Rows are one point carried round by a steady rotation, each followed by how many steps it has turned.
The counts run from 0 to 342.
[155 148 125  78 133 112 138 122 163 144 153 108 157 138 174 131 125 100
 152 145 153 140 149  98  77  92 140 141 151 138 151 164 105  95 139 125
 123 194 122 146 142 118 169 122 133 110 155 119  59  67 116 128 141 124
 119 126 121  96 128 110 170 121 109 129 102 195 119 101 107 148 115  62
  99 107 125 103 123 109 107] | 27
[173 153 116  74 107 131 154 118 153  92 136 115 146 131 185  90 125 107
 158 131 153 143 163 100 109  71 123 161 133 140 152 171 132 136 121 137
 122 195 108 140 131 117 142 122 123 105 171 109  44  90 136 113 146 128
 130 116 131  80 149 142 152 112 106 140 122 170 111 104 100 138 124  93
 102 109 114 121 104 110 126] | 69
[175 147 128  59 111 125 138 133 157 120 162 108 142 121 182 102 114  93
 159 127 173 144 153  95 106  76 121 133 145 136 174 182 112 113 133 130
 133 192 121 128 128 133 162 125 126  98 158 113  50  94 139 129 139 123
 139 146 130  90 113 129 161 104 112 139 116 147 119 117  99 150 126  68
 104 118 116 116 114 100 124] | 67
[177 126 142  69 131 102 132 100 154 141 146 103 133 148 165 136 114  99
 130 133 144 141 149 111  84  83 123 144 150 136 157 165 124 117 116 121
 144 221 107 140 128 132 170 118 136  81 148 120  64 110 132 118 171 103
 135 134 126 109 113 110 158 116 112 104 106 179 125  95 112 157 154  74
 112 132 139  97 108 100 121] | 242
[173 139 120  68 110 142 145 141 161 123 140 113 140 118 185  91 126 101
 158 121 176 134 158 100 100  80 119 132 149 138 171 171 119  96 113 126
 147 196 107 130 120 137 160 117 133 110 160 102  56 124 138 125 169 106
 131 128 141  90 125 133 152  90 101 132 124 146 116  95 108 147 145  82
 105 114 108 119 121  95 126] | 74
[166 135 138  69 130 114 139 132 168 146 150 100 144 132 156 114 122 116
 150 133 154 137 155  99  94  74 129 128 165 148 149 169 117  88 135 123
 133 203 105 146 142 141 172 124 136 107 159 112  64  76 131 130 160 113
 127 122 124 109 118 114 169 121 111 122 103 161 131  95 116 142 134  50
 114 124 126 105 113 110 101] | 10
[174 137 141  85 122 110 137  87 139 122 125  94 135 150 172 135 119 105
 138 134 145 151 154 110  81  80 131 159 148 128 159 164 128 129 106 119
 138 208 100 129 141 122 152 121 135  72 160 124  55  97 136 104 166 115
 134 118 127 103 134 114 149 113 108 111 113 188 111 107 106 136 154  81
 114 108 145  99 103 103 131] | 31
[172 142 124  76 123 120 146 138 168 127 158 108 149 122 184 106 114 100
 167 128 176 139 154 112  89  88 127 135 144 137 166 181 103  95 115 141
 127 198 115 127 128 127 159 126 128 106 156 110  61  97 137 131 153 123
 133 125 134  91 117 138 161  92 113 138 113 162 125 108 111 145 128  68
  99 111 117 119 125 106 130] | 293
[175 154 117  75 128 125 165 128 162 103 129 119 130 130 192  89 120 102
 158 123 137 139 154 114 100  85 115 162 141 134 138 153 135 127 114 137
 129 223 104 133 137 117 155 117 144  91 173 109  55  94 126 141 166 129
 129 122 129 108 140 137 152  94 102 139 121 168 123 117 109 132 128  97
 108 104 115 113 105 113 121] | 304
[175 144 136  58 114 123 144 135 166 135 149  88 140 123 165  97 123 114
 154 111 166 145 152  96  96  75 130 128 140 133 146 175 123 110 127 135
 135 190 113 130 139 137 164 113 133  86 175 104  70  87 133 132 151 121
 129 128 130 102 116 124 163  98 117 128 111 145 117 108 129 135 133  60
 115 120 123 108 116  94 107] | 317
[161 145 122  79 137 111 147 105 167 117 138 124 149 148 170 125 123 105
 144 145 128 140 162 107  91  87 124 158 153 151 136 161 130 111 129 121
 120 222 113 160 144 113 166 126 136  99 168 123  52  79 117 127 155 119
 126 116 107 106 144 123 157 135 100 122 104 196 127 102  91 145 123  86
 106 109 127 101 104 121 112] | 134
[174 120 139  77 125 125 151  99 146 122 122 102 147 157 156 123 124 118
 141 132 136 140 168 109  89  80 131 166 149 131 137 168 136 128 112 123
 132 209  94 158 136 136 152 115 134  95 174 121  62  99 125  99 166  99
 136 106 133 115 142 114 162 113 124 112 111 180 111  95 116 138 152  82
 122 115 132  99 108 104 107] | 120
[170 144 126  72 139 113 158 117 177 127 149 130 132 133 174 106 110 107
 156 127 139 147 160 106  91  92 119 158 131 130 132 160 121 124 116 139
 114 222 113 162 142 119 162 106 140  85 186 106  61  85 106 138 150 123
 118 113 113 113 136 120 157 115 113 124 110 182 115 110 100 140 129  89
 103 114 130 105 119 110 112] | 328
[180 145 131  84 117 116 150 104 145  91 136 108 137 144 175 101 121  98
 143 138 143 134 149 116 107  72 119 159 147 148 154 168 140 130 112 127
 126 217 104 121 141 118 155 131 131  90 162 128  40  98 144 119 153 132
 139 119 121 100 137 150 150 117 106 140 117 174 140 111  96 139 132  88
 113 111 127 107 104 123 134] | 280
[158 142 137  71 128 122 124 121 153 141 143 107 132 139 178 132 113  82
 146 142 162 131 147 100  77  92 115 130 167 135 167 164 111 105 115 113
 162 208 110 126 140 134 177 122 145  99 148 118  56 111 130 115 153  95
 128 122 118 105 115 111 157 106  98 109 121 172 128 100 105 145 140  76
 104 118 126  97 126 104 125] | 41
[173 145 124  73 120 120 149 142 189 129 153 114 135 127 169  86 120 112
 164 124 160 128 153 107  98  84 115 138 153 143 139 167 124  94 123 134
 126 208 108 142 142 124 162 119 132 108 171 102  57  91 128 144 146 122
 121 114 120  99 128 141 160 114 110 142 109 154 130 103 102 133 121  68
 104 115 109 111 126 114 117] | 310
[185 118 125  69 127 119 152 129 166 138 151 114 135 136 174 116 106  95
 164 119 153 135 158 115  88  93 125 142 141 130 146 170 124 100 104 130
 134 217 102 155 130 141 169 109 149  93 166 115  79 114 129 127 161 106
 131 123 133 123 111 117 165  89 119 110 122 149 124  97 118 147 144  81
 112 126 125 110 118 101 109] | 97
[174 123 134  70 111 127 132 109 140 123 140 116 146 144 167 117 114  96
 162 141 171 128 164 120  80  98 126 151 161 129 177 178 112  99 102 114
 143 203 102 134 135 140 151 121 129 110 157 123  55 114 139  94 146 104
 135 108 131  98 120 123 160 102 116 124 123 158 120  96  95 147 137  79
 101 104 104 108 118 109 138] | 170
[160 144 121  76 123 127 149 131 184 139 140 105 143 128 167 107 125 128
 162 125 166 140 157  95  94  81 125 143 146 137 145 172 121 100 122 136
 120 190 109 144 136 124 157 118 121 117 178  93  68  85 122 126 152 109
 116 106 122 100 137 122 164 110 106 129 106 176  98 107 113 135 126  75
 101 110 117 107 129  97 105] | 326
[173 149 125  84 135 115 153 111 163 110 147 121 123 132 181 122 117  84
 146 133 157 143 146 126  93  89 115 155 137 140 162 156 136 131 101 129
 127 222 106 123 137 112 161 127 143  81 152 127  44  97 129 127 151 128
 121 119 112 105 133 139 154 102 100 126 121 180 131 117 100 132 129  98
  94 118 122 113 117 115 143] | 167
[172 131 140  77 121 114 138 112 149 136 147  98 144 136 170 134 118  97
 141 137 146 143 153  95  86  90 122 139 150 135 164 170 113 101 120 121
 138 195 113 144 128 133 167 121 128  94 143 119  70 107 139 114 174 103
 145 140 135  99 112 113 155 113 120 113  94 178 117  96 111 161 155  68
 110 123 140 104 103  94 123] | 243
[162 151 135  73 117 129 126 128 142 123 137 106 152 150 180 118 132 104
 145 139 152 134 155  93  91  87 131 135 168 142 157 166 115  99 144 118
 156 191 121 141 147 138 167 125 147 109 154 115  49  83 130 123 151 106
 137 128 126  96 128 112 156 118  99 121 116 169 117  96 103 151 127  67
 119 109 117 103 114 106 103] | 34
[176 151 125  65 115 122 156 122 172 122 151 111 141 130 166  96 128 114
 141 130 133 144 158  92 109  77 125 146 146 143 137 161 130 116 143 130
 133 202 117 158 135 121 164 112 131  90 183  99  58  76 124 142 151 121
 126 124 110 104 138 116 147 129 108 131 103 169 118 109 107 143 125  77
 116 116 122 108 107 106  94] | 335
[155 155 115  80 130 122 139 135 169 133 157 115 148 139 186 136 125  89
 147 144 149 142 145  96  90  87 121 140 150 141 160 161 113 107 142 127
 142 198 124 140 139 127 182 127 137 121 146 117  59  84 115 132 152 110
 128 136 124 105 126 110 170 119  94 123 114 185 123 101 104 155 123  80
 100 116 124 115 121  99 110] | 253
[176 126 125  82 126 134 145 126 146 115 132 124 141 147 185 107 109  90
 164 131 149 128 167 129  87  95 121 152 160 131 155 166 122 109  89 121
 141 221  89 138 141 136 155 117 155 107 167 119  54 117 127 110 163 102
 130 104 139 116 127 128 157  81  99 127 134 158 127 101 101 138 136  94
 108 111 115 108 116 117 129] | 290
[171 139 126  71 122 127 160 118 161 116 122 118 135 141 169 101 115 110
 154 118 138 139 163 109  93  84 125 154 138 123 130 163 145 137 107 133
 133 218  99 159 145 133 149 110 139  88 192 107  57  94 115 110 160 109
 118  99 124 118 148 112 152  98 112 117 122 168 111 104 113 123 132  98
 110 104 129 101 121 108 110] | 321
[180 148 126  77 117 133 149 102 149  90 128 107 138 137 174  99 125 106
 158 134 158 140 161 114  98  74 120 166 141 133 160 169 138 141 113 131
 134 207  96 126 135 117 139 122 132  92 168 119  41  93 137 105 150 125
 133 110 132  95 148 139 151 107 111 137 124 174 125 109  99 132 129  93
 101 101 117 115 109 116 140] | 175
[180 137 135  80 120 121 146  97 136  99 128 103 137 144 174 113 124 101
 146 133 163 140 156 119  98  73 123 160 150 130 166 175 144 136  97 124
 135 214 101 122 134 126 145 122 131  87 166 134  43 105 147  99 159 122
 137 114 136 101 137 134 156  99 113 128 131 175 129 110 107 133 139  87
 107 110 124 107 106 116 145] | 281
[175 124 123  74 125 131 159 116 161 126 127 114 134 132 169 107 106 108
 162 120 156 143 166 120  84  90 125 158 139 122 148 171 130 123  87 132
 137 212  91 141 135 143 148 109 138  99 181 108  71 118 123 108 161  95
 122  95 135 115 137 111 162  88 118 117 126 160 106 103 113 129 145  98
 101 116 126 102 129 100 130] | 201
[158 150 108  81 129 126 149 118 163 110 137 120 135 142 177 122 127  92
 153 146 156 135 152 113  97  77 114 157 150 140 154 164 134 132 122 125
 131 213 104 135 143 126 163 130 136 114 158 128  37  75 118 119 142 124
 118 108 121 103 149 127 169 112  99 126 129 189 126 106  97 137 115 100
  91 115 121 117 124 119 123] | 271
[175 128 149  78 131 109 139  98 145 122 134 100 126 145 161 130 122 100
 134 142 143 143 151 109  93  83 119 148 152 139 155 161 137 124 107 116
 137 224 104 137 140 128 161 124 133  74 155 125  58  98 140 109 166 116
 134 117 118 113 126 115 154 121 109 106 110 182 128 104 111 147 154  80
 115 122 141 100 106 115 127] | 136
[174 142 121  86 121 119 145  96 131  95 131 125 145 149 182 121 122  94
 149 144 133 143 159 109  98  80 123 169 142 134 152 165 127 132 119 129
 122 214 103 150 142 119 152 126 135  97 156 128  42  92 132 104 154 120
 134 120 129  97 143 120 150 114 102 126 121 191 123 102  97 148 124 100
 107 100 127 107  97 114 127] | 264
[159 139 126  77 133 117 139 124 179 147 143  92 144 128 163 128 122 110
 143 142 164 145 150  98  77  87 126 128 152 143 162 167 117  97 122 127
 137 190 109 131 132 128 173 124 119 116 147 116  69  89 130 117 167 102
 122 123 126  95 128 121 165 123 116 115  96 183 107  88 117 148 147  62
  97 123 127 105 123  97 118] | 131
[166 154 124  68 122 121 144 130 177 120 155 119 128 127 173  98 119  96
 154 135 168 135 149 104 105  78 107 134 151 143 160 169 123 113 123 124
 133 212 118 129 139 122 159 124 129 103 164 118  41  92 129 136 131 132
 118 116 112  92 133 142 156 116  95 140 123 164 132 108  92 142 110  82
  98 115 111 113 130 119 129] | 60
[177 123 122  69 122 126 144 141 172 138 158 117 146 124 170 104 105  98
 168 130 155 132 165 107  79 104 125 134 149 127 153 166 108  95 109 133
 134 207 110 152 129 146 166 111 146 103 171 105  75 111 125 129 159 102
 129 124 133 116 110 113 167  85 111 126 113 150 119 104 112 150 142  72
 107 116 114 107 124  98 107] | 203
[177 135 119  58 110 145 146 142 159 132 138 107 136 132 170  96 123 101
 159 121 163 125 165 102 103  76 125 139 157 129 151 172 122 108 123 127
 154 195  98 148 135 152 163 115 136 119 171 106  65 105 132 121 156 100
 130 116 143 118 127 117 168  90 107 121 128 147 112  94 122 142 138  84
 112 121 115 110 126  93  99] | 90
[175 132 129  83 117 120 144  99 146 112 136 127 140 143 184 109 107  93
 157 132 147 139 164 125  88  98 120 161 131 130 161 174 121 126  95 130
 124 211 104 136 132 119 141 117 134  90 173 125  55 118 140 103 151 113
 135 118 134  97 132 128 144 101 108 123 119 173 113 108  93 148 137  96
 101 109 121 105 104 111 142] | 63
[179 136 130  71 112 134 142 130 151 119 132  97 151 133 182  89 128 114
 164 126 171 135 164 105  94  85 135 143 150 127 158 180 117 101 119 128
 142 189  97 127 131 142 149 114 129 105 168 109  64 106 146 114 161 105
 146 121 148  93 124 129 159  86 114 133 117 148 110 101 113 143 147  65
 117 104 114 112 119 100 126] | 300
